Named turns come first, each shown by rows before and after it. Which turns, in which order, take the first row of each pair that follows to the second? Write the first one first, as in the answered first pair.
G:
[ 1.75 -1.09  0.56 -0.03  0.30  1.95  0.06 -0.70 -0.03  1.00 -2.11  0.94
  1.15  0.22  0.26 -0.54 -0.98 -0.48  0.31 -0.55  0.02 -2.27  2.47  0.33]  ->  [ 0.48  0.11  2.30  0.61 -0.58  0.97  0.58 -1.61 -1.07 -0.12 -1.00  0.39
  0.81  0.86  2.22 -0.51 -1.89 -0.16  1.07  0.37 -0.97 -1.85  0.85 -0.75]
[ 0.27 -1.17 -0.18 -0.77 -0.10 -0.55 -0.07  0.95  2.15  0.84 -0.03  1.45
  0.84 -0.11 -1.33  0.84 -0.37  1.52  0.33 -0.48  0.52  0.02  1.37  0.49]  ->  [ 0.34 -0.22  0.39 -0.01 -0.76 -0.44 -1.01  0.22  1.31  0.55 -0.03  2.02
 -0.08  0.45 -0.12  0.60 -1.41  1.82  1.47 -0.35  0.15 -1.12  0.33  0.71]
[-0.22  3.28  1.76 -0.34  0.55 -2.22  0.03 -0.84 -0.87 -2.16 -0.67 -1.18
 -0.40  0.39  1.27 -0.22  0.42 -1.90 -0.13  1.51  0.76  0.36 -0.34 -0.25]  ->  [ 0.20  1.89  0.53 -1.38  1.67 -1.82  0.45  0.13  0.26 -1.47 -1.01 -1.42
  0.45 -0.24 -0.71 -0.19  1.86 -2.31 -1.53  1.18  1.34  1.35  1.33  0.29]
X:
[ 0.32  2.18  1.33 -1.23  1.09  1.28 -2.41 -0.45 -1.17  0.89  0.52  0.93
 -3.43 -0.80  2.84 -0.74 -0.46 -0.30 -0.32 -0.34  0.32  0.66 -0.62  2.35]  ->  [-2.71  0.25  2.60 -1.69  0.55 -0.55  1.15  0.42  0.94 -0.28  3.44 -0.60
 -1.25 -1.42  2.32 -0.62 -0.85  0.75 -0.89  0.29 -1.32  2.10  0.27 -0.10]
[-1.36 -0.94 -0.92  1.09 -1.08  1.90 -0.64 -0.42 -1.11 -0.64  0.91 -1.17
 -0.77 -1.41  1.80 -1.40 -1.72 -0.42  0.19  0.13 -1.85 -3.16 -2.16 -1.54]  ->  [-0.63  1.82  0.28  1.24 -0.77  0.49 -1.51 -1.86 -2.01 -0.49  0.25 -0.43
 -2.15  0.50  2.39 -0.56 -1.00 -0.89  0.98  0.27 -1.48 -0.82 -3.31  0.17]
[-0.17  0.90 -0.60  0.64 -1.31 -0.60 -0.60 -0.41  0.12  1.20 -1.03  0.52
 -0.66  0.91 -0.38  0.79 -0.52  0.18  1.41 -0.80  0.03  0.27 -0.55  1.59]  ->  [-1.64 -0.19 -0.23  0.39 -1.74 -1.18  1.07  0.10  1.18  0.86  0.39 -0.22
  0.58  0.29 -0.68  0.72 -0.86  0.68  1.09 -0.59 -0.80  0.54 -0.07  0.19]
Z:
[-2.24 -2.80  1.27  0.20  1.61 -1.04  0.71  0.04  0.83 -0.58  0.04 -0.69
  1.33  0.81  1.04 -1.12 -0.83  0.54  1.76  0.52 -1.04 -0.44 -0.12 -0.26]  ->  [-1.87 -1.22  1.40  0.67  2.19 -1.08  0.05 -0.90 -0.54 -0.77 -0.84 -1.23
  0.39  1.47  2.03 -1.30 -0.11 -0.36  1.61  1.20 -1.06  0.43 -1.26  0.32]
[-0.47 -0.20  0.75  0.20 -0.08  0.64 -0.41  0.67  0.82 -0.06  0.71  0.11
 -0.48 -0.14  0.68  0.96 -0.64  1.13  0.39  0.74  0.21  0.13  0.06  1.03]  ->  [-0.32  0.31  0.74  0.26  0.18  0.73 -0.68  0.52  0.41 -0.10  0.51 -0.07
 -0.63  0.05  0.93  0.85 -0.21  0.70  0.18  0.88  0.25  0.69 -0.04  1.31]
[-0.74 -1.74 -0.37 -0.37 -0.37 -0.39  1.71  0.78  2.10  0.23  1.04  0.53
  1.75 -0.27 -0.96  0.22 -0.06  0.55 -0.14 -0.41  0.96  0.95  0.89 -0.10]  ->  [-1.12 -0.03  0.67  1.26 -1.58 -0.06  0.78 -0.35  0.07 -0.66  1.04  0.47
  0.17 -0.01  1.83 -0.22 -1.63  0.76  1.18  0.39 -0.01 -0.68 -1.55 -1.03]
[ 1.73  0.98  0.55 -0.14  0.21 -0.27 -0.96 -0.75 -0.57  0.76 -1.60  1.23
 -0.41  0.59 -0.18  0.78  0.35 -0.03  0.91 -0.86  0.89  0.05  0.07  1.89]  ->  [ 1.49 -0.33  0.24 -0.68 -0.04 -0.41 -0.44  0.03  0.71  1.11 -1.01  1.79
  0.45  0.07 -1.17  0.64 -0.03  0.98  0.85 -1.20  0.98 -0.44  1.17  1.74]
B:
[ 0.20  0.02 -1.35 -0.28  1.80  0.38 -1.09  0.51 -0.98  1.86 -0.97 -0.73
  1.01  0.63 -0.89  0.21  2.35 -0.59  0.31  0.39  0.86  0.94  1.31  1.13]  ->  [ 0.73  0.02 -1.34 -0.32  1.39  0.37 -1.79  0.47 -0.72  1.94 -1.21  0.10
  0.77  0.58 -0.94  0.51  1.64 -0.06  0.85  0.10  1.05  0.14  1.52  1.47]
[-0.92 -1.83 -1.86 -0.12  0.82  1.31  1.33  1.53 -0.03 -0.49  0.03 -1.76
  1.35 -2.11 -0.37 -1.02  0.71 -0.39 -2.58  0.84 -0.19 -0.86  0.70 -2.24]  ->  [-0.73 -2.06 -1.04 -1.44  0.82 -0.70  1.84  1.57  1.97  0.06  0.43 -0.20
  1.81 -1.30 -2.13  0.03  0.72  0.49 -1.77 -0.15  0.37  0.88  2.02 -0.84]
[-0.93 -2.01 -0.69 -0.52 -0.94 -0.33  2.16  1.37  1.39  0.56  1.13  0.31
  1.35 -1.25 -0.93  0.45 -0.83  1.20 -0.07 -0.26 -0.16 -1.51  1.91 -1.89]  ->  [-0.61 -2.01 -0.89 -0.19 -1.11  0.32  1.65  1.22  0.96  0.36  0.98  0.55
  1.01 -1.41 -0.63  0.22 -1.24  1.20  0.25 -0.48 -0.14 -2.52  1.75 -2.14]
[-0.67 -2.88 -0.61 -0.75  0.50 -0.98  2.34  1.03  2.97 -0.18  0.84 -0.61
  1.84 -0.93 -2.64  0.83 -0.09  0.23 -1.28  0.19 -0.69  1.25  1.16 -2.12]  ->  [ 0.58 -2.66 -0.50 -0.73 -0.62 -0.53  0.33  0.91  3.30  0.60  0.15  1.84
  1.19 -0.70 -2.59  0.96 -1.91  1.74  0.83 -1.22 -0.23 -1.23  1.52 -0.97]
Now pairs of rows:
Between the rows of a pair lie 2 to 4 turns.
[ 1.78  0.55 -0.90 -0.06  1.31  0.86 -1.53  0.35  0.75  0.78 -1.21  0.47
 -0.46  0.04 -1.54  1.09  1.20 -1.20 -1.37 -1.10  1.71  0.40  1.11  1.83]  ->  [ 0.18 -1.28 -0.70  0.99 -0.75  1.68 -0.76  1.05  0.88 -0.25  0.46  0.15
  0.34 -1.65  0.08  0.11 -1.35  0.28 -0.60 -1.06  0.32 -3.63  0.80 -1.21] => G, X, X
[ 1.74  3.13  0.17 -0.44 -0.91 -0.38 -1.20 -1.16 -0.84  0.98 -2.68  2.17
 -1.04  1.51 -0.37 -0.36  0.97 -0.75  1.26 -0.74  1.59 -0.92 -0.44  1.35]  ->  [ 1.01  2.62 -0.98 -0.58  0.50  0.33  0.31 -0.50 -1.19  0.52 -2.74 -0.60
 -0.44  0.77 -0.79 -0.64  3.01 -2.54 -1.46  0.35  1.36  0.83 -0.39  0.51] => B, B, G
[-0.53 -0.98  0.28 -1.04 -0.63 -0.69  0.81 -1.08  1.64 -0.81  1.54  1.83
 -0.40  0.27 -2.01  1.30 -1.98  2.17  1.66 -2.67  0.45 -0.71  0.33  0.36]  ->  [-0.56  0.12  1.02 -1.01 -0.42 -1.67  1.04 -1.78  1.15 -1.12  1.43  1.61
 -0.79  1.18 -1.66  1.72 -1.69  1.74  1.77 -2.35  0.54  0.82 -0.16  0.73] => X, X, G
[ 1.73 -0.25 -0.40 -0.16 -0.20  1.14 -1.01  0.68  0.02 -0.19 -1.27  1.30
 -0.45  0.70 -0.54  0.34  0.24 -0.66  0.11  0.47  0.93  0.20  0.12  1.19]  ->  [ 1.31 -0.47  0.06  0.29 -1.09  1.11 -0.96  0.63 -0.36 -0.47 -0.78  1.59
 -0.48  0.52  0.27  0.22 -0.99  0.10  0.77  0.60  0.56 -1.19 -0.38  0.27] => Z, Z
[ 0.46 -0.49 -0.82 -2.32  1.44 -1.82  0.62 -0.09 -0.62 -2.51  0.39 -4.53
  2.39 -1.90 -0.15  2.09 -0.08 -2.50 -2.17 -1.27 -1.31  1.87  0.60  1.09]  ->  [ 1.75  1.10 -0.84 -2.00  1.79 -1.47 -0.74 -0.78 -1.62 -2.07 -1.05 -3.85
  1.07 -1.25  0.24  2.23  0.36 -2.89 -1.70 -1.36 -0.71  2.37 -0.21  2.54] => X, X
[-0.24 -0.08 -0.82  1.20  1.14  2.03  1.21  0.75  1.03 -0.38  0.50 -1.74
 -0.21 -1.97 -0.02 -0.12  2.88 -0.07 -2.52  1.27  0.17 -0.27 -0.12  0.12]  ->  [ 1.66  0.65 -1.12  1.28  0.75  2.66 -1.16  0.29  0.58  0.28 -0.77  0.25
 -1.53 -1.52  0.00 -0.11  2.06  0.38 -1.24  0.31  1.13 -1.86 -0.24  1.50] => X, X, Z, X
[ 1.35 -2.37 -0.16  0.15 -0.81  2.36 -1.34  0.96  1.05 -0.77 -1.84  2.44
 -0.28 -1.53 -0.11  0.85 -0.82  1.80  1.69 -0.73  2.54 -2.54  0.20 -0.67]  ->  [ 0.75  1.02  1.92  1.26 -0.68  0.96 -1.51 -1.00 -1.26 -1.80 -2.01  1.50
 -2.04  0.60  2.32  1.17 -0.34  0.81  2.26  0.76  2.04 -0.07 -2.59 -0.13] => X, B
[ 1.19  0.59 -1.31 -2.42 -0.04 -1.51  0.63 -0.69  0.98  0.59  0.37 -0.08
 -0.97  0.29 -1.18  0.75  3.52 -1.12 -0.87 -0.27  0.00  0.97 -0.56  1.69]  ->  [ 1.45 -0.90 -1.74 -2.54 -1.24 -0.92 -0.06  0.11  1.95  0.89  0.78  1.29
 -0.37 -0.55 -1.57  0.42  1.73  0.43  0.16 -1.46  0.02 -1.85  0.44  1.18] => X, B
[ 0.70 -0.14  0.79 -0.96 -0.54 -0.92 -0.25  0.02  1.94 -0.61  2.16  1.68
 -0.20  2.59 -0.82  1.86  0.23  1.24  0.57 -1.87  3.03  2.88  1.50  1.60]  ->  [ 0.92 -1.46 -0.14  0.16 -2.10  1.21 -1.49  0.63  1.38 -0.74  2.28  2.55
 -0.19  0.93  0.44  0.84 -2.16  2.40  1.63 -2.44  2.54 -1.69  1.24  0.14] => X, G
[-0.90 -0.11  0.19  0.00 -0.41 -0.37  0.14  0.64  0.03 -1.47  0.79 -0.83
 -0.31 -0.70  1.71 -0.70 -1.32  1.75  0.39 -0.18 -2.04 -1.93  0.16 -1.81]  ->  [ 1.05  0.92  0.25 -0.81 -0.23 -0.68 -1.72  0.24  0.47 -0.21 -0.37  1.48
 -1.34  0.48  0.88 -0.08 -1.10  1.98  1.50 -1.41 -0.78 -1.41  0.75  0.76] => Z, Z, B, G
[ 0.13 -0.38 -0.16 -1.65  1.53 -1.75  1.80 -0.36  1.46  0.72 -0.94  0.58
  1.61  0.35 -2.91  1.25  1.49  0.42 -0.14  0.15  0.71  3.00  1.17  1.38]  ->  [ 0.41  0.59  0.26  0.99 -1.20  0.47 -1.27 -1.41 -1.20 -0.20 -1.07  1.65
 -0.18 -0.30  1.27 -0.09 -2.66  1.61  2.60  0.04 -0.30 -3.42 -1.43 -0.25] => X, B, G
[ 0.63 -0.17 -1.38  0.87 -0.63  1.50 -0.80 -0.33 -2.00 -0.12 -0.49 -0.21
 -1.40 -0.17  1.75  0.39 -0.31 -0.20  0.42 -0.19 -0.30 -1.60 -1.34 -0.48]  ->  [ 0.10 -0.78  0.11 -0.46 -1.10 -1.05  0.32 -0.03  0.70  0.47  0.88  1.87
 -0.42  0.68 -0.01  1.60 -1.03  1.58  1.86 -1.31  0.01 -0.15  0.27  0.50] => Z, X, B, Z
[-0.94 -2.65 -1.07  0.87 -1.22  0.90  0.05  1.12  0.51  0.39  1.08 -0.07
  1.49 -0.72 -0.02 -0.43 -1.79  0.50  0.35  0.25 -1.37 -2.77  0.63 -1.45]  ->  [ 1.78  0.03 -1.99  0.43  1.10  1.53 -2.37  0.08 -1.07  1.44 -1.93  0.37
 -0.67  0.84 -0.73  0.02  1.08 -1.72 -0.27  0.23  0.49 -0.33  0.03  1.97] => G, X, Z, B
[ 0.30  1.49  0.04  0.92  1.02 -0.09 -0.35 -0.83 -1.51 -0.09 -0.81 -1.00
 -0.63  0.83  0.28  0.07  1.64 -2.01 -0.66  0.41  0.14  1.91 -1.37  0.37]  ->  [-0.05 -2.12 -0.87 -0.36  0.23  0.05  0.85  1.12  1.61  0.58  0.38  0.13
  1.66 -0.82 -2.02 -0.02  0.59 -0.06 -0.71 -1.03  0.29 -0.07  1.51 -0.33] => G, Z
[-0.63 -1.65  0.33  2.00  0.19  0.37 -1.55 -0.33 -0.81  0.80  0.53  0.42
 -0.35 -1.02  2.33 -0.49 -1.54 -0.28  0.35  2.42  0.19 -4.46 -1.54  0.18]  ->  [-1.98 -1.38  1.36  0.96  2.04 -2.14  1.40 -0.49  0.16  0.57  1.20 -1.59
  0.69  0.15  0.84  0.44  1.46 -1.61 -1.61  3.54  0.04  1.40 -0.91  0.63] => Z, X
[ 2.00 -1.12 -0.35  0.28  0.03 -0.15 -1.30 -0.48  0.23  0.11 -1.38  0.27
  0.24  0.23 -0.21 -0.40 -0.87 -0.05  0.40 -0.54  0.28 -0.84  1.44  0.91]  ->  [ 1.73 -1.41 -1.14  0.45  0.58  0.60 -0.89 -0.27 -0.36 -0.15 -1.71 -0.99
  0.43 -0.53  0.11 -0.82 -0.22 -0.69 -0.84  0.14  0.06 -0.79  1.09  0.07] => B, Z
[ 2.06 -0.77 -2.23 -0.27  0.08  2.35 -2.18  0.70 -0.41  0.51 -1.84  1.47
 -0.37 -0.90 -0.43 -0.78 -1.97  0.51  0.33 -1.41  0.85 -3.00  0.86 -0.20]  ->  [-0.09 -1.42 -1.91  0.46 -0.27  2.49  0.29  0.89 -1.01 -0.85 -0.23 -1.29
  0.54 -1.94  0.88 -1.27 -1.83 -0.03 -1.22  0.16 -0.73 -2.74 -0.14 -2.99] => Z, B, Z, Z
[ 0.64 -1.22 -0.70 -1.03  0.47 -0.96  0.62  0.58  1.00  1.04 -1.07  1.16
  1.02  0.66 -1.51  1.21  1.68  0.04  0.26 -1.20  1.45  1.18  1.24  2.06]  ->  [ 0.70 -0.04 -1.57  0.27  1.30  0.61  0.26 -0.17 -1.15  0.56 -2.13 -0.82
 -0.05  0.35  0.17  0.49  2.65 -1.75 -0.87  0.22  1.10  1.16 -0.54  1.66] => Z, X, B, Z
[ 1.16  0.17  0.27  0.28 -0.38  0.51 -1.03  0.81  0.79  0.27 -0.11  0.63
  0.03 -1.18 -0.41 -1.19  0.00  0.91  0.32 -0.49  0.43 -1.27  0.46  0.09]  ->  [-0.04 -0.02  1.00  0.09 -0.66 -0.60  0.42  0.71  1.43 -0.22  0.93  0.07
  0.71 -0.87 -0.45 -0.97 -0.13  1.29  0.31 -0.12 -0.16 -0.09  0.60 -0.45] => X, X
[ 0.24  0.58  0.53  1.54  0.03 -1.28 -2.72 -1.65  0.02  0.89  1.56 -0.80
 -0.93  0.25  2.42 -0.55 -1.97  0.30 -0.30 -1.13 -1.69 -0.39 -1.16  0.89]  ->  [-0.34 -2.20 -1.22  0.71  0.64 -0.10 -1.53 -0.16  1.34  1.15  1.92 -1.85
  0.67 -1.50  0.80 -1.28 -1.15  0.36 -2.11 -1.30 -1.74 -1.11  0.63 -0.24] => B, B, X
[ 1.29  0.34  0.24 -1.01  1.84 -0.20 -0.59 -0.39 -0.38  0.75 -1.51  2.12
 -1.20  1.48 -1.09  0.13  1.54  0.66  0.82 -0.19  1.52  1.57  0.55  3.27]  ->  [ 0.51 -0.73  1.01 -1.11  0.60 -0.74 -0.27 -0.06  0.77  0.40 -0.16  3.19
 -0.56  1.19 -1.19  0.28 -0.36  2.53  2.15 -0.83  1.03 -0.09  1.13  2.37] => Z, X
[ 0.75  2.39  1.97  0.85 -0.61 -1.98 -0.75 -1.46 -1.01 -0.48  0.22  2.42
 -0.58  2.02  0.25 -0.81 -0.92  0.84  2.47 -0.53 -0.01  0.95 -1.73  2.25]  ->  [ 2.42  0.86 -0.29 -0.14  0.48 -0.54 -1.84 -0.36 -0.08  0.89 -1.09  3.37
 -0.02  1.25 -1.83 -0.93  0.17  0.49  1.56 -1.55  1.21  0.12  0.11  3.34] => G, G, G
[-3.70 -0.18  1.35 -0.06  0.36  0.10  0.99 -0.82 -1.90  0.62 -0.65 -0.27
  0.42 -1.39  2.82 -0.91 -0.74 -0.26 -2.52  2.36 -2.00  1.56 -3.06 -2.12]  ->  [-3.26 -1.67  0.79 -2.32  1.42 -1.07  2.08  0.17  0.79  1.78 -0.61  0.64
  2.00 -1.05 -0.47 -0.02  0.81  0.18 -3.34  1.36 -0.73  3.80 -0.42 -0.57] => X, G, B
[-2.13 -1.56  0.68 -0.06 -1.44 -0.50  1.45  0.48  1.04 -1.15  2.23 -1.14
  1.75 -0.59  0.53 -0.62 -1.52  1.04  0.18  0.15 -1.66 -0.64  0.81 -2.35]  ->  [-2.18 -0.37  1.48  0.40 -1.46 -0.98  1.24 -0.09  0.31 -1.49  2.15 -1.28
  1.05  0.03  1.60 -0.45 -1.59  0.83  0.64  0.57 -1.70 -0.41 -0.39 -2.28] => G, X, G, X
[ 0.00 -0.55  0.01  0.42 -0.83  0.20  0.65  0.44  0.39 -0.48  1.07 -0.23
  0.26 -0.27  0.19 -0.05 -0.96  0.44 -0.24 -0.53  0.03 -1.45 -0.40 -1.15]  ->  [ 0.10 -0.74 -0.37 -0.14  0.13 -0.12  1.39  0.62  0.76 -0.27  0.85 -0.85
  0.62 -0.20 -0.77  0.26  0.43 -0.28 -1.19 -0.26  0.22  0.28  0.08 -0.81] => Z, G, Z
